In the rows, zero is written as 128.
The rows below fall into families. The same turns and mirrors carry the whole set onto itself and the rows of a family onto each other. For each named row, which other rows are in its family? Write them in the order they are listed.
These 16 rows form 4 families of 4 rows each.
Z_964: [150 142 163 134 151 143 123 119 130]
Z_26: [136 149 157 119 129 130 142 107 156]
Z_520: [140 126 157 146 139 115 119 110 123]
Z_25: [142 128 156 152 131 118 115 114 131]
Z_921: [149 147 159 138 141 143 122 126 134]
Z_806: [150 150 162 127 139 136 147 101 153]
Z_723: [137 139 170 144 128 107 135  97 147]
Z_737: [141 134 156 140 128 109 144  94 147]
Z_158: [129 141 160 143 127 111 134  93 146]
Z_145: [138 119 153 151 133 124 128 113 127]
Z_901: [139 158 165 130 138 138 138 101 153]
Z_830: [146 158 173 131 138 132 142 109 151]
Z_924: [139 115 159 139 146 121 123 120 134]
Z_166: [142 130 158 130 152 135 130 129 133]
Z_649: [147 134 158 138 144 150 131 121 134]
Z_601: [133 134 157 128 123 116 134  97 156]

The rest of the family of Z_806: Z_737, Z_145, Z_649
The rest of the family of Z_830: Z_25, Z_921, Z_723
The rest of the family of Z_964: Z_520, Z_158, Z_901

The rows below fall into families. The same turns and mirrors carry the whole set onto itself and the rows of a family onto each other. For each named row, which other rows are in its family? Write them in the order they are listed.
These 32 rows form 4 families of 8 rows each.
Z_642: [124 119 129 149 121 130 137 142 119 116 140 125 132 137 133 136 112 138
 135 119]
Z_983: [150 131 125 116 133 124 123 117 126 143 121 140 123 131 126 118 149 114
 132 137]
Z_173: [121 114 115 123 128 104 142 137 121 129 136 128 122 133 143 125 144 125
 130 123]
Z_291: [129 126 128 125 126 119 136 131 151 108 133 151 136 130 130 116 122 116
 128 127]
Z_870: [146 139 144 128 123 147 113 129 130 123 112 137 129 132 127 136 113 116
 129 125]
Z_746: [133 124 126 128 125 137 132 129 127 112 109 148 134 143 147 142 147 130
 122 127]
Z_124: [122 114 108 129 132 108 146 133 124 134 137 129 129 128 135 124 143 133
 129 124]
Z_937: [120 119 123 139 122 135 131 146 130 111 137 126 138 129 136 137 109 132
 138 121]
Z_684: [127 120 126 118 127 132 134 120 133 118 109 140 127 142 147 144 146 125
 135 134]
Z_279: [148 133 128 117 132 120 128 115 124 148 113 139 120 131 126 122 148 117
 119 128]
Z_476: [118 121 127 141 122 129 135 144 128 114 129 126 136 129 136 142 108 133
 126 112]
Z_535: [159 127 133 114 129 116 130 118 125 147 117 134 129 124 126 126 137 119
 129 136]
Z_356: [139 128 125 133 140 130 131 122 102 140 118 116 129 130 141 147 130 132
 135 124]
Z_343: [133 123 123 130 139 117 124 131 103 137 123 117 126 136 131 156 126 127
 130 122]
Z_963: [131 118 127 130 124 131 136 129 136 115 108 136 135 147 149 142 144 126
 120 134]
Z_733: [131 125 127 123 117 121 132 133 145 116 124 149 138 130 125 104 127 113
 128 123]
Z_603: [140 126 124 133 129 135 122 131 103 150 116 115 122 130 133 144 134 132
 130 123]
Z_838: [144 134 123 109 134 123 121 120 135 141 109 139 127 124 129 123 144 110
 123 129]
Z_610: [135 124 123 128 132 138 130 132 129 109 104 135 126 151 142 140 136 129
 121 133]
Z_766: [142 139 139 136 126 146 115 132 135 132 114 141 127 129 131 129 106 121
 137 120]
Z_855: [135 127 126 129 130 118 126 132 125 146 140 118 125 118 116 118 109 118
 136 122]
Z_375: [133 129 129 129 123 117 128 130 125 148 146 131 132 109 120 119 120 119
 137 116]
Z_747: [128 125 127 125 114 125 127 139 152 117 132 149 130 131 121 112 127 117
 123 125]
Z_570: [127 113 114 121 129 108 143 129 119 126 136 124 131 130 131 131 151 128
 120 128]
Z_523: [147 138 137 135 127 151 116 123 133 129 113 136 136 127 119 136 113 124
 128 126]
Z_911: [136 133 126 127 131 123 122 132 118 142 140 130 123 113 114 118 113 123
 137 115]
Z_858: [136 129 129 127 116 138 134 130 151 120 127 147 132 124 130 104 130 121
 128 127]
Z_688: [109 125 119 143 126 139 127 144 128 110 133 131 130 137 137 135 120 130
 129 114]
Z_340: [137 127 126 134 138 134 127 128 108 141 126 117 121 132 137 156 129 136
 129 126]
Z_125: [123 108 122 130 138 105 136 133 130 130 139 132 120 128 135 118 141 131
 125 130]
Z_913: [141 133 126 140 128 122 125 142 121 140 140 125 131 118 115 115 111 123
 123 115]
Z_992: [145 145 130 128 117 150 122 128 123 128 110 133 139 132 128 141 116 118
 132 118]

The rest of the family of Z_343: Z_684, Z_535, Z_858, Z_688, Z_125, Z_913, Z_992
The rest of the family of Z_124: Z_870, Z_937, Z_279, Z_963, Z_733, Z_911, Z_340
The rest of the family of Z_291: Z_642, Z_603, Z_838, Z_610, Z_766, Z_375, Z_570

The rows below fall into families. The same turns and mirrors carry the whole set onto itself and the rows of a family onto each other. For each named row, which other rows are in its family? Write them in the order they are listed.
These 40 rows form 8 families of 5 rows each.
Z_423: [133 131 147 126 108 127 135 122 144 137 118]
Z_326: [138 112 131 136 124 123 128 146 117 133 125]
Z_538: [123 108 141 136 124 135 131 131 115 123 130]
Z_377: [130 117 139 119 110 126 131 123 144 133 113]
Z_238: [131 117 145 131 112 134 144 146 130 129 130]
Z_708: [142 119 131 117 106 120 128 126 137 124 121]
Z_94: [123 142 121 129 141 123 137 118 143 130 145]
Z_380: [143 132 119 136 130 132 123 117 133 131 113]
Z_333: [120 146 130 115 120 133 131 110 140 133 127]
Z_607: [131 110 143 125 114 120 132 116 142 130 135]
Z_586: [132 141 120 127 150 137 135 124 138 126 135]
Z_456: [123 108 138 124 115 129 140 145 124 128 126]
Z_42: [136 142 120 122 119 126 127 111 138 121 121]
Z_783: [120 137 125 125 125 115 135 142 110 123 140]
Z_271: [123 154 128 132 135 129 144 138 136 134 135]
Z_865: [113 134 134 115 123 122 140 146 124 137 144]
Z_119: [117 134 137 128 138 111 129 142 122 139 139]
Z_65: [142 113 136 124 123 123 127 135 150 135 125]
Z_457: [135 144 116 136 142 121 126 132 127 138 125]
Z_430: [119 116 141 119 108 139 138 129 120 126 132]
Z_648: [108 132 131 128 132 125 142 142 112 130 134]
Z_906: [114 137 143 136 124 130 144 139 113 130 136]
Z_546: [133 126 127 129 126 131 133 105 150 125 134]
Z_634: [125 132 127 140 136 123 128 136 105 133 128]
Z_841: [128 138 121 124 127 137 134 112 146 128 115]
Z_876: [124 108 140 130 123 121 140 137 127 127 148]
Z_853: [131 145 129 134 124 143 140 116 144 127 121]
Z_223: [129 150 110 126 133 125 134 129 128 120 135]
Z_514: [117 138 137 124 145 118 134 137 118 135 142]
Z_275: [125 109 144 129 128 132 136 136 114 124 135]
Z_567: [131 114 133 124 110 122 134 139 114 119 132]
Z_83: [141 110 145 119 123 125 130 132 143 133 126]
Z_393: [141 119 135 131 118 119 120 125 128 138 113]
Z_411: [129 136 115 136 147 139 135 131 136 124 134]
Z_36: [133 133 138 123 131 131 125 104 141 131 121]
Z_499: [126 137 135 130 130 126 121 104 137 133 119]
Z_780: [117 149 116 126 141 128 139 133 135 132 130]
Z_231: [119 143 117 122 132 144 143 132 131 124 140]
Z_965: [135 122 131 112 111 135 136 131 151 132 128]
Z_21: [113 129 130 133 137 123 141 128 120 126 152]

The rest of the family of Z_708: Z_42, Z_783, Z_223, Z_567
The rest of the family of Z_514: Z_586, Z_275, Z_83, Z_36
The rest of the family of Z_65: Z_538, Z_119, Z_411, Z_499
The rest of the family of Z_607: Z_94, Z_546, Z_876, Z_21
The rest of the family of Z_430: Z_333, Z_865, Z_231, Z_965
The rest of the family of Z_648: Z_377, Z_456, Z_841, Z_780

The rows below fall into families. The same turns and mirrors carry the whole set onto itself and the rows of a family onto each other. For each named row, which other rows are in its family? Write them in the order they are listed.
These 20 rows form 4 families of 5 rows each.
Z_750: [141 122 134 137 130 117 138 121 134]
Z_278: [132 133 102 142 128 121 119 138 142]
Z_625: [129 147 120 118 131 121 119 150 122]
Z_869: [132 125 120 124 131 106 119 139 146]
Z_589: [134 121 103 141 127 118 124 134 142]
Z_217: [136 138 115 113 126 124 117 152 120]
Z_342: [133 134 126 111 133 136 115 132 112]
Z_246: [123 109 131 117 129 132 131 140 134]
Z_993: [135 113 119 116 124 139 111 140 140]
Z_302: [153 127 120 146 135 136 110 137 127]
Z_635: [116 129 109 139 122 118 122 139 129]
Z_475: [157 124 123 133 127 144 127 134 121]
Z_38: [124 120 130 141 147 127 121 123 123]
Z_80: [124 112 134 125 130 142 133 136 136]
Z_953: [138 132 130 132 149 114 129 125 120]
Z_455: [148 139 114 136 120 129 126 124 117]
Z_167: [130 116 134 129 113 135 131 149 130]
Z_926: [153 128 120 139 123 146 126 138 132]
Z_202: [142 137 136 123 132 121 116 154 120]
Z_461: [132 133 139 130 151 121 129 129 125]

The rest of the family of Z_278: Z_625, Z_80, Z_926, Z_461
The rest of the family of Z_342: Z_750, Z_869, Z_993, Z_455
The rest of the family of Z_246: Z_589, Z_217, Z_475, Z_953

The rows below fall into families. The same turns and mirrors carry the whole set onto itself and the rows of a family onto each other. For each named row, which other rows are in its family? Write them in the order they are listed.
These 32 rows form 4 families of 8 rows each.
Z_724: [117 130 126 122 119 133 121 117 143 120 125 138 129 118 138 139 116 104
 116 130 129 135 110]
Z_98: [127 146 126 123 116 125 118 121 157 132 120 121 122 126 137 132 111 136
 120 121 122 149 137]
Z_299: [121 114 133 114 140 130 107 123 132 144 136 136 108 126 149 134 127 134
 147 142 113 127 115]
Z_790: [115 129 122 136 132 131 123 121 113 154 135 132 132 137 137 126 106 140
 144 136 112 127 143]
Z_303: [123 147 136 121 108 124 117 125 147 131 131 112 117 136 131 129 112 137
 116 122 128 143 136]
Z_4: [118 130 109 138 122 116 119 132 116 144 127 114 125 130 135 133 113 146
 152 140 111 140 124]
Z_757: [122 141 126 110 115 120 129 140 141 141 140 132 122 125 117 131 118 137
 106 135 129 150 131]
Z_598: [110 127 124 117 116 131 121 127 133 118 131 134 130 119 132 131 119 112
 117 127 139 128 100]
Z_142: [114 118 139 125 141 135 135 122 121 141 128 126 124 150 135 125 134 127
 144 136 113 123 111]
Z_215: [109 128 119 134 133 131 127 126 116 157 139 129 130 133 142 132  99 134
 136 137 116 124 141]
Z_833: [132 143 124 109 109 124 129 136 140 136 142 128 126 131 119 126 117 139
 110 129 132 151 127]
Z_315: [117 134 113 109 128 131 125 128 149 114 118 132 133 129 131 123 118 131
 123 123 141 131 107]
Z_18: [121 113 128 118 140 131 130 112 122 147 137 125 124 149 128 133 134 123
 145 132 110 133 111]
Z_995: [117 112 126 123 137 125 128 116 122 145 129 127 115 147 129 137 134 124
 148 135 107 124 113]
Z_667: [119 137 116 109 134 133 123 126 141 118 118 143 142 133 128 120 118 132
 123 125 136 133 107]
Z_517: [116 127 116 139 126 113 110 127 112 145 135 123 125 130 132 133 111 144
 151 142 111 140 127]
Z_87: [130 138 122 112 113 122 131 132 136 136 140 127 134 125 123 139 112 124
 108 132 121 156 134]
Z_652: [118 136 119 138 132 129 127 122 111 155 136 132 131 132 133 129 102 140
 136 138 113 129 142]
Z_32: [127 152 137 121 113 127 117 121 147 128 131 117 117 131 131 129 109 135
 111 123 131 142 129]
Z_998: [116 127 130 128 113 127 121 126 134 114 130 139 127 115 130 127 118 113
 120 126 136 133 104]
Z_834: [110 113 135 118 148 121 112 134 125 143 139 134 111 126 140 129 126 137
 142 140 117 129 104]
Z_2: [116 129 126 118 116 133 129 128 134 115 132 131 130 115 129 130 119 113
 114 129 140 130 107]
Z_370: [128 150 138 122 116 122 125 123 146 125 120 112 116 133 129 130 113 137
 114 121 123 139 133]
Z_363: [118 114 131 114 149 128 113 119 130 142 134 139 108 125 137 138 128 131
 142 143 114 124 114]
Z_413: [124 111 127 120 141 128 132 115 125 139 130 131 116 143 127 133 137 124
 148 136 110 127 113]
Z_289: [118 114 128 112 145 128 114 123 123 149 131 137 111 124 141 136 128 135
 143 141 109 120 117]
Z_396: [127 143 128 106 111 125 126 137 136 140 143 121 129 129 121 129 116 141
 110 130 128 151 134]
Z_788: [117 131 115 107 125 135 125 128 142 119 116 135 137 130 135 120 122 129
 126 120 137 127 103]
Z_850: [115 130 126 144 122 111 123 140 114 143 134 116 120 142 135 127 112 143
 146 139 112 139 121]
Z_622: [109 137 130 132 140 132 124 132 115 159 136 128 129 133 140 122 107 148
 133 138 117 129 133]
Z_171: [120 133 111 144 124 113 116 130 118 145 131 125 121 132 132 131 106 146
 149 140 112 140 129]
Z_804: [128 128 108 105 129 128 127 126 146 122 118 139 139 124 132 127 122 127
 126 119 126 143 106]

The rest of the family of Z_667: Z_299, Z_4, Z_757, Z_215, Z_18, Z_998, Z_370
The rest of the family of Z_2: Z_790, Z_833, Z_315, Z_995, Z_517, Z_32, Z_289

